[[120 134]
 [115 115]
 [116 113]
 [134 141]
 [104 143]
 [124 118]
 [101 150]
 [116 113]
 [134 137]]
->
[[115 115]
 [134 141]
 [124 118]
 [116 113]]

[[114 133 116 119 116 134 134 135 140]
 [130 101 126 143 134 147 129 109 131]
 [119 128 109 125 113 135 142 128 151]
 [121 144 126 111 122 118 121 149 123]
 [125 138 121 121 114 117 135 132 140]
 [131 142 131 120 127 105 133 127 137]
 [132 125 140 127 143 128 112 133 108]
 [137 123 138 137 140 112 133 105 135]
 [132 133 141 131 140 134 114 141 100]]
->
[[130 101 126 143 134 147 129 109 131]
 [121 144 126 111 122 118 121 149 123]
 [131 142 131 120 127 105 133 127 137]
 [137 123 138 137 140 112 133 105 135]]

[[123 125 148 132 140 142 120 101 137]
 [112 134 130 117 145 123 120  98 129]
 [ 99 143 138 131 136 136 125 119 145]
 [117 135 139 145 119 145 132 149 144]
 [102 143 137 138 127 139 130 138 147]
 [139 116 152 141 129 149 124 117 137]]
->
[[112 134 130 117 145 123 120  98 129]
 [117 135 139 145 119 145 132 149 144]
 [139 116 152 141 129 149 124 117 137]]

[[121 134 127 102]
 [114 128 125 142]
 [150 122 136 131]
 [120 130 132 111]
 [ 98 137 109 139]]
->
[[114 128 125 142]
 [120 130 132 111]]

[[114 109 138 143 121 139 119 118 140 147]
 [124 122 150 127 125 152 125 129 137 136]
 [134 128 133 131 121 129 118 132 131 130]
 [119 124 156 127 117 155 126 126 148 142]
 [137 134 131 129 115 123 117 133 133 129]
 [111 110 136 141 121 137 123 116 141 147]
 [135 134 130 129 116 122 119 132 133 128]
 [131 127 110 131 133 110 126 127 116 121]]
->
[[124 122 150 127 125 152 125 129 137 136]
 [119 124 156 127 117 155 126 126 148 142]
 [111 110 136 141 121 137 123 116 141 147]
 [131 127 110 131 133 110 126 127 116 121]]

[[123 136 132 121 126 125 127 133 122 122 130]
 [138 133 124 132 130 124 131 141 131 104 139]
 [131 123 122 112 135 123 124 128 117 113 135]
 [125 124 127 119 132 127 125 135 135 113 126]]
->
[[138 133 124 132 130 124 131 141 131 104 139]
 [125 124 127 119 132 127 125 135 135 113 126]]
